In the data rows, zero lies at 4.5, halfway between 4 and 5.
Here are some points, one per row:
[5,2,4,3,5,8,7,4,6,5,3,6,0,3,4,3,4,4,7,9,3,3,5,3,3,5,3,3,6,4,6,5,3,5,9,5,3,6,3,5,3,5,1,2,5,6,5,4,6,4,5,6,6]
[1,4,4,4,6,6,4,5,8,4,4,4,5,5,4,3,3,3,5,3,5,5,3,1,0,5,1,3,6,5,8,8,5,5,4,5,7,5,7,8,2,5,4,2,3,4,4,4,5,3,3,5,8]
[5,2,6,3,5,6,5,2,4,4,5,7,5,5,4,4,4,2,4,3,7,4,5,5,2,5,2,7,5,3,0,5,2,7,4,6,5,6,4,4,5,5,4,5,4,3,5,3,7,7,3,9,6]
[5,3,3,4,4,5,4,4,5,3,3,5,3,2,4,6,5,4,4,5,3,3,5,2,3,5,3,8,4,3,0,4,4,4,5,0,7,2,5,7,3,4,4,3,4,3,4,3,5,5,4,4,6]
[4,2,7,5,2,7,3,3,5,4,5,4,4,6,4,3,4,4,6,4,7,2,6,1,5,3,0,5,4,5,4,4,4,5,5,4,5,6,3,4,1,6,4,1,3,8,8,4,2,8,5,5,4]
[7,3,4,3,7,5,5,2,4,4,5,4,4,5,4,3,2,3,3,2,3,4,2,4,6,5,3,4,3,5,6,5,4,5,5,6,6,5,4,8,4,7,3,3,6,5,6,7,6,6,5,3,4]
[9,3,7,2,4,6,4,3,8,4,4,4,6,6,4,4,3,6,8,5,4,1,4,5,1,5,5,9,6,3,6,3,5,7,4,6,3,4,4,7,2,5,4,4,0,4,7,6,8,5,4,5,5]
[7,4,7,4,4,4,5,4,4,7,4,5,4,4,2,2,6,4,3,3,5,5,5,4,2,8,5,2,8,7,6,7,4,5,6,2,5,4,6,3,4,7,3,3,4,6,3,4,5,6,3,4,3]
[6,4,5,5,6,5,4,2,2,4,5,5,5,2,4,4,5,3,5,6,7,3,8,5,3,2,2,5,5,2,5,4,6,6,6,5,4,5,5,5,4,4,5,2,3,0,7,9,3,7,4,4,7]
[6,4,7,3,6,4,6,3,7,4,7,4,5,5,6,6,5,6,3,4,3,2,3,7,2,5,1,9,5,4,5,6,6,8,6,2,3,4,5,4,1,5,2,1,7,4,4,6,3,2,2,5,5]
[7,1,4,5,5,6,3,3,5,4,4,4,2,8,5,4,4,4,1,3,5,2,5,3,2,3,4,4,8,6,5,4,3,4,6,3,6,3,5,2,2,1,3,6,8,3,7,6,5,2,6,7,8]
[5,4,5,7,1,6,7,3,6,5,3,3,1,4,5,5,4,4,2,4,4,5,5,3,1,1,4,3,3,5,4,4,2,6,3,5,3,7,6,2,0,8,4,3,6,3,4,6,4,5,6,4,7]
[6,3,4,5,5,4,4,4,5,3,2,3,1,5,4,1,5,4,3,5,6,1,6,6,2,7,5,6,5,6,5,6,6,6,5,7,4,8,6,4,6,6,2,1,6,4,6,2,4,5,5,4,7]
[5,3,7,4,5,5,3,2,6,3,4,2,5,4,4,3,3,5,4,7,4,2,4,4,4,3,1,5,4,4,2,8,4,6,6,3,6,3,5,7,6,4,6,5,2,0,6,2,6,4,5,5,3]
[4,4,7,5,6,7,0,2,7,6,3,5,2,7,4,8,4,1,3,6,2,2,7,5,3,6,5,4,6,4,6,5,3,7,6,4,1,8,8,7,4,4,5,2,6,4,4,5,2,6,5,4,4]
[5,3,7,3,2,8,5,5,5,6,6,4,4,2,4,2,3,5,1,4,4,2,7,4,5,5,4,7,6,5,6,5,3,4,5,6,8,6,6,8,5,2,3,1,7,6,6,4,6,3,6,4,6]
[1,1,4,5,5,5,4,2,7,5,4,5,6,6,4,7,2,3,6,4,2,4,9,6,4,4,3,6,5,3,6,7,3,2,7,2,3,6,6,3,4,7,7,6,4,8,7,6,6,3,3,3,6]
[6,4,4,4,7,5,6,4,7,6,5,3,4,7,5,2,6,7,4,4,4,6,4,3,2,3,3,6,6,4,4,4,2,5,8,5,6,6,6,2,7,4,5,4,5,4,3,6,1,7,6,5,5]
[5,4,6,6,8,5,6,5,6,1,6,6,5,7,4,8,6,4,4,4,5,3,8,3,3,4,2,5,7,5,6,5,3,4,7,4,4,5,5,7,2,6,3,2,7,2,6,1,6,6,5,6,6]
[4,5,5,6,4,9,5,3,3,3,4,5,3,5,5,4,2,4,4,6,3,4,4,6,4,3,3,7,7,6,6,5,5,4,3,6,4,3,6,3,2,5,4,3,6,4,3,3,4,7,4,5,8]
[6,3,5,3,0,4,5,2,3,5,4,4,5,4,5,7,7,5,4,3,3,6,4,3,3,6,4,0,5,4,5,6,2,6,5,4,2,5,5,8,5,4,3,3,5,5,4,4,4,5,6,5,9]
[9,5,2,5,5,6,7,4,3,6,2,4,2,7,3,5,5,4,4,2,3,2,6,3,3,3,5,2,5,3,5,6,3,6,5,3,6,6,5,5,3,3,2,3,2,6,3,3,5,4,3,5,9]
[7,5,6,1,6,8,3,7,6,2,2,5,6,6,3,5,6,3,4,6,5,5,7,5,5,4,5,4,3,4,4,7,6,5,5,4,4,6,5,4,2,8,4,4,8,5,6,5,2,2,4,4,5]
[4,5,5,6,5,4,6,5,5,5,3,4,6,8,6,4,4,4,5,7,3,4,3,5,3,5,4,4,6,7,5,6,2,6,7,2,6,5,3,7,3,4,5,2,5,2,7,5,6,5,1,3,7]
[5,5,6,4,4,8,4,5,5,3,5,2,2,7,4,7,6,5,5,2,5,3,3,8,4,2,2,6,6,6,8,6,1,4,8,3,7,5,5,5,7,6,4,2,1,5,5,7,5,5,5,7,6]
[4,6,3,4,5,7,3,4,5,4,7,3,7,4,5,5,4,5,3,3,4,2,6,4,3,5,2,3,4,4,5,6,4,8,5,5,2,5,5,2,4,4,6,2,5,4,7,4,7,6,6,6,6]
[9,4,6,4,2,6,4,4,8,4,3,5,3,6,8,7,4,6,5,4,5,3,3,4,2,4,4,2,6,1,5,5,4,5,7,3,5,3,8,2,6,6,3,2,7,5,8,4,6,7,3,3,6]
[2,2,6,3,6,4,5,4,8,4,5,9,3,5,3,6,5,5,6,4,4,2,5,7,6,5,6,2,5,5,4,5,4,9,5,3,5,3,4,4,6,5,5,3,4,4,7,4,3,4,5,4,6]
[5,5,5,1,5,7,6,4,4,4,4,6,3,8,4,3,4,4,3,3,3,1,7,4,5,3,0,5,6,5,6,6,1,5,3,4,4,5,7,5,5,2,4,2,4,1,6,2,2,2,4,3,3]
[7,1,3,5,3,7,6,3,7,4,4,4,7,4,4,6,7,1,1,5,6,3,6,5,5,2,3,4,5,4,8,5,3,9,8,3,4,6,6,5,2,5,7,4,4,4,4,3,5,4,3,5,6]
[5,3,3,5,4,6,4,7,5,4,3,5,5,5,3,4,1,8,4,4,5,2,3,5,5,1,2,2,6,5,5,4,5,4,5,3,0,7,6,6,4,5,4,3,6,2,4,5,4,7,2,7,7]
[6,3,5,6,5,6,4,2,3,4,3,2,6,0,5,7,4,5,5,4,2,6,6,3,2,4,6,4,7,5,6,5,4,4,6,3,6,7,5,3,4,7,3,1,5,3,8,4,1,4,4,7,7]
[7,4,4,7,3,7,3,6,6,6,6,3,3,3,6,6,4,3,5,4,5,4,4,6,5,8,4,3,5,3,4,6,2,4,6,5,4,4,7,5,1,5,4,5,5,5,6,3,2,4,4,6,4]
[3,5,6,3,4,7,4,1,9,2,6,3,4,5,5,0,6,3,4,2,6,4,5,7,5,1,6,3,6,5,2,4,4,5,8,3,6,6,5,6,3,4,1,3,3,3,5,5,4,8,3,5,4]
[6,6,5,5,3,3,2,3,6,2,4,8,8,4,4,1,3,2,4,5,1,3,3,4,4,3,2,6,7,4,4,5,2,3,7,5,5,5,4,4,5,6,2,3,3,4,5,4,4,5,5,4,6]
[7,4,4,4,6,5,5,4,8,5,2,5,3,3,3,9,4,4,2,2,4,5,7,5,3,4,2,2,6,8,2,2,5,2,4,5,4,4,4,4,3,4,4,3,3,4,5,4,5,4,6,3,7]
[5,4,3,5,5,6,4,3,3,6,6,4,7,6,5,4,5,4,7,4,5,0,4,2,5,1,4,5,7,7,4,4,4,7,6,5,3,3,5,6,5,6,4,4,7,4,6,4,6,4,3,5,4]
[7,7,6,2,5,6,2,2,7,5,5,6,3,6,4,6,1,0,7,3,4,4,6,5,5,4,6,6,3,6,4,6,4,5,7,3,2,5,5,5,2,3,9,2,7,4,5,4,3,3,3,6,8]
[7,4,5,5,6,5,4,5,7,4,6,3,2,3,5,2,3,1,6,6,5,5,5,4,4,3,1,1,9,3,6,6,2,6,4,0,4,7,5,4,3,7,4,5,5,3,4,5,4,5,8,4,8]
[9,5,3,7,2,8,6,1,7,4,5,8,4,5,4,2,3,6,5,4,4,3,5,6,1,5,4,3,3,7,5,6,4,3,6,1,4,5,5,7,4,7,6,3,6,3,5,4,3,5,6,6,6]
[3,1,7,3,6,5,2,6,3,4,6,6,2,3,5,6,5,2,7,1,1,4,5,5,2,5,4,4,4,7,4,7,6,4,8,5,5,8,6,3,1,3,7,5,7,4,6,5,5,6,5,3,5]
[6,4,5,3,6,5,5,4,3,4,6,6,3,5,7,3,1,5,0,4,3,3,7,3,1,4,5,2,6,3,3,6,5,7,9,3,3,5,6,7,2,7,6,5,2,6,7,4,0,4,6,5,7]
Along one direction, these points spread out more than along any other. Take the direction at right angles to it along which they spread out most. Go by this last direction. How many in every 100 of the points above lie lower along it than each point below? Round to a whole number. More than half of the points above lie lower than the first one.
[9,5,2,5,5,6,7,4,3,6,2,4,2,7,3,5,5,4,4,2,3,2,6,3,3,3,5,2,5,3,5,6,3,6,5,3,6,6,5,5,3,3,2,3,2,6,3,3,5,4,3,5,9] 98
[3,5,6,3,4,7,4,1,9,2,6,3,4,5,5,0,6,3,4,2,6,4,5,7,5,1,6,3,6,5,2,4,4,5,8,3,6,6,5,6,3,4,1,3,3,3,5,5,4,8,3,5,4] 69
[5,3,7,3,2,8,5,5,5,6,6,4,4,2,4,2,3,5,1,4,4,2,7,4,5,5,4,7,6,5,6,5,3,4,5,6,8,6,6,8,5,2,3,1,7,6,6,4,6,3,6,4,6] 67
[2,2,6,3,6,4,5,4,8,4,5,9,3,5,3,6,5,5,6,4,4,2,5,7,6,5,6,2,5,5,4,5,4,9,5,3,5,3,4,4,6,5,5,3,4,4,7,4,3,4,5,4,6] 12
[5,4,3,5,5,6,4,3,3,6,6,4,7,6,5,4,5,4,7,4,5,0,4,2,5,1,4,5,7,7,4,4,4,7,6,5,3,3,5,6,5,6,4,4,7,4,6,4,6,4,3,5,4] 38
[4,2,7,5,2,7,3,3,5,4,5,4,4,6,4,3,4,4,6,4,7,2,6,1,5,3,0,5,4,5,4,4,4,5,5,4,5,6,3,4,1,6,4,1,3,8,8,4,2,8,5,5,4] 45
[7,5,6,1,6,8,3,7,6,2,2,5,6,6,3,5,6,3,4,6,5,5,7,5,5,4,5,4,3,4,4,7,6,5,5,4,4,6,5,4,2,8,4,4,8,5,6,5,2,2,4,4,5] 10
[7,4,5,5,6,5,4,5,7,4,6,3,2,3,5,2,3,1,6,6,5,5,5,4,4,3,1,1,9,3,6,6,2,6,4,0,4,7,5,4,3,7,4,5,5,3,4,5,4,5,8,4,8] 86
[1,4,4,4,6,6,4,5,8,4,4,4,5,5,4,3,3,3,5,3,5,5,3,1,0,5,1,3,6,5,8,8,5,5,4,5,7,5,7,8,2,5,4,2,3,4,4,4,5,3,3,5,8] 57
[3,1,7,3,6,5,2,6,3,4,6,6,2,3,5,6,5,2,7,1,1,4,5,5,2,5,4,4,4,7,4,7,6,4,8,5,5,8,6,3,1,3,7,5,7,4,6,5,5,6,5,3,5] 5
[7,4,4,7,3,7,3,6,6,6,6,3,3,3,6,6,4,3,5,4,5,4,4,6,5,8,4,3,5,3,4,6,2,4,6,5,4,4,7,5,1,5,4,5,5,5,6,3,2,4,4,6,4] 24
[6,4,5,3,6,5,5,4,3,4,6,6,3,5,7,3,1,5,0,4,3,3,7,3,1,4,5,2,6,3,3,6,5,7,9,3,3,5,6,7,2,7,6,5,2,6,7,4,0,4,6,5,7] 29
